Each row is where one point has got to under a steady rotation. How many steps took it there?
The counts run from 0 to 720.
[150 146 119 147 113  93 102 117  91 101 114 154  79]  586
[111  90 119 120 149 119 126 163 150 133 137 102 191]  485
[130 130 109 101 131 104 170 116 100 151  97 144  74]  552
[164 146 127 175 119 150 123 119 105  96 118 119  74]  365
[ 91 137  93  99 175 100 129 122  88 113 152 129 127]  570
[110 142  75 118 173 128 105 160 109  88 112 109 155]  318
[ 93 151  92 124 161 108 159 128  92  94 152 114 142]  98
[102 135  84 130 148  93  97 175 115 119 113 117 158]  289
[132 150 156 125 119 159 165  77 121 122 137 136  81]  385
[ 96 116 135  83 138 119 148 128 147 198 146 128 137]  242
[141 146 133 116 129 167 159  96 125 114  99 134  74]  358
[139 102 167 118  99 137 143 120 159 189 133 136 101]  220
[173  96 159 169 107 134  93 117 122  96 140 128 126]  172
[170  94 153 167 123 138  91 124 126  91 152 114 133]  174
[152 107 147 173 102 110  99 154 144 174 139 119 108]  227
[148  88 145 148 146 151  94 131 132  95 176 104 155]  178
[101 122 103  81 166 109 169 122 103 146 130 123 111]  546
[135 106 114 115 121 106 171 135 134 169  79 131  94]  525
[113 146 119  77 140 111 150  84  95 124 119 157  94]  577
[130 107 159  85 137 153 144  77 129  98 149 144 142]  159
[109 103 112  88 143 119 182 128 136 166 102 121 118]  521
[152 150 158 156  98 151 144  87 128 122 137 133  73]  389
[152 142 116 139 112  99 103 105  92 109 104 152  78]  585
[102 114 125 118 155 120 116 158 142 174 180 112 158]  237
[127 105  86 153 160  93 125 173 101 125 133  99 124]  537
[111 129 172 103  90 140 143  88 157 148 142 156 149]  439
[136  91 153 123 159 157 114 118 135 107 175 105 168]  181
[ 97 135 108  98 143 152 181 140 154 159  93 115 130]  49
[149 108 172 106 111 151 139  71 138 114 123 157 117]  164
[100 122 103  85 160 114 173 123 100 150 120 130 115]  547
[116  91 148  99 159 145 131 134 151 160 177 100 155]  211
[105 130 148 118 156 166 129 135 167 151 174 101 155]  682
[ 99 154 102 102 142 124 203 111 119 141 112 127 114]  77
[135 138 142  90 117 144 118  75 112 114 109 170  97]  607
[116 135  87 140 133  88  87 176 121 122 115 117 149]  287
[102 151 143 114  94 125 166 120 163 183 116 144 127]  717
[129 142  92 142 167 149 112 143 103  74 128  97 123]  344
[119 126 146 110 163 183 103 123 150 115 169 104 154]  653
[114 143  79 172 153 119 140 171 112 115 125  89 129]  66
[138 153 156 140 106 157 155  85 129 129 132 136  75]  387
[154 129 144 166 126 161  65 136 141  98 153 111 127]  646
[141 133 147 146  88 132  90 148 171 152  87 140 133]  3
[ 91 128 116  90 146 154 133 150 161 151 117 113 175]  18
[132 142  83 146 146 110  98 166 107  90  97 113 129]  314
[146 130 161 100 120 180 118  84 141 122 112 151 101]  635
[ 91 145  97  77 172 107 141 108  92 116 147 133 122]  572
[132 141 109 139  89  78 106 153 133 154  74 149 107]  280
[143 144 149 187 118 134 108 122 121 102 172 109 111]  396
[144 132 132 148 136 135  57 125 109  81 148 126 127]  619
[ 76 133 103  89 151 101 118 154 130 165 144 122 164]  266
[ 89 138  99  69 155 122 139 132 135 140  98 142 148]  297
[145 156 128 157  96 106 146  95  96  99 103 151  90]  113
[115 145 122 132 169 159 131 118 111  93 175  98 125]  375
[109 102 112  82 157 119 181 136 135 165 107 119 139]  519
[131 144 115 158 135 100 117 117  89  63 152 122 138]  121
[139 127 172 138  69 127 130 100 159 148 120 156 132]  443
[142 134 110 129 117  91 147 117  97 146  89 143  67]  555
[ 93 130  92 108 164 146 155 154 145 138 112 100 158]  45
[120 112 145 100 151 143 124  94 113  82 165 124 170]  155
[ 88 137  82 101 156 101 110 159 115 118 120 124 162]  292
[106 132 169 100 103 141 148  88 160 148 150 150 159]  438
[143  97 163 120  97 129 132 125 158 194 124 143  98]  221
[104 103 146 106 127 130 126 129 160 132 155 123 202]  460
[ 86 148 136 105 114 128 171 128 167 181 136 126 147]  714
[130 104 163 103 112 138 149 108 160 192 134 132 113]  218
[154 131 159 120 106 167 108  88 143 119 105 156  94]  637
[137 143 106 170 108 113 151 156 136 140  77 116  93]  59
[134  91 140 114 105 124 167 136 156 170  75 135 129]  497
[115 134 121  97 103  94 137 132 138 172  78 162 114]  275
[ 99 137  85  90 176 135 128 143 108  93 113 124 147]  321
[144 128 108 174 112 128 114 180 147 140  81 106 131]  34
[144 124 174 164  64 109 112 113 155 141 118 145 138]  446
[122 135  78 131 158 117  93 157 108  90 108 110 144]  316
[113 143 105  75 157 149 154 112 118 113  85 135 128]  326
[120 128 140 117 160 180  97 134 144 103 172 107 154]  652
[145  98 158 146  76 118 130 130 166 156  90 146 141]  472
[121 129 131  98 166 162  91 113 121  89 164 120 145]  625
[128 151 111 144 102 112 181 115 122 131  82 135  82]  83
[177  96 164 161 102 138 100  98 133 101 127 136 112]  170
[135 144 105 125 103 111 123 133 126 122  46 157 101]  306
[136 139 107 144 145 105  81 132  86  80 146 133 120]  592
[ 91 114 132  95 149 117 127 143 148 183 167 109 154]  239
[169  89 163 170 105 139  95 133 139 138 140 124 111]  199
[ 94 153 107 103 155 117 177 100  99 104 139 134 139]  102
[ 94 127 123  80 135 152 149 139 166 162  91 129 155]  21
[152 138 129 151 131 133  63 126 107  78 142 131 120]  618
[148 118 156 173  74 117 100 130 156 127 130 138 145]  448
[128 124 142 125 162 170  87 134 136 103 171 108 150]  651
[132 145 122  96 115 112 139  94  99 127 105 165  78]  580
[113 143 104 106 186 163 143 123 109  91 136 106 133]  349
[150  85 148 162 140 134  88 154 144 131 169 102 141]  204
[131 122 137 142  87  95 117 147 148 189 114 148  99]  251
[120 156 126 112 116 113 183  82  99 114 110 150  99]  108
[123 101 164 101  90 131 151 111 169 160  99 149 160]  468
[107 141  77 151 166 119 148 164 114 111 135  88 135]  68
[111 150 138 104 160 171 165  84 121 115 162 116 113]  380
[118 133 142  70 153 172 107  85 126 102 148 138 135]  629
[130 111 159  90 135 155 146  73 127 105 145 148 142]  160
[139 134 150 107 104 130 158  67 113  99 117 158 116]  136
[121 129 112  96 134 104 175 116 105 157  96 145  86]  551
[130 142 114 100 131 147 151 102 122 113  60 149  93]  330
[112 120 156  92 154 185 124 111 154 131 162 121 142]  656
[103 157 107 104 139 126 202 112 123 139 106 134 109]  78
[112 149 124 123 180 167 138 107 114  96 169 105 120]  376
[172  86 170 150  97 143 119 111 150 151 125 137 102]  196
[101 153  92 146 160 105 145 141  96  88 147 103 138]  96
[103 146  99  73 165 113 146 109  92 115 145 138 118]  573
[141 140 110 150 139 102  80 129  91  82 133 132 103]  590
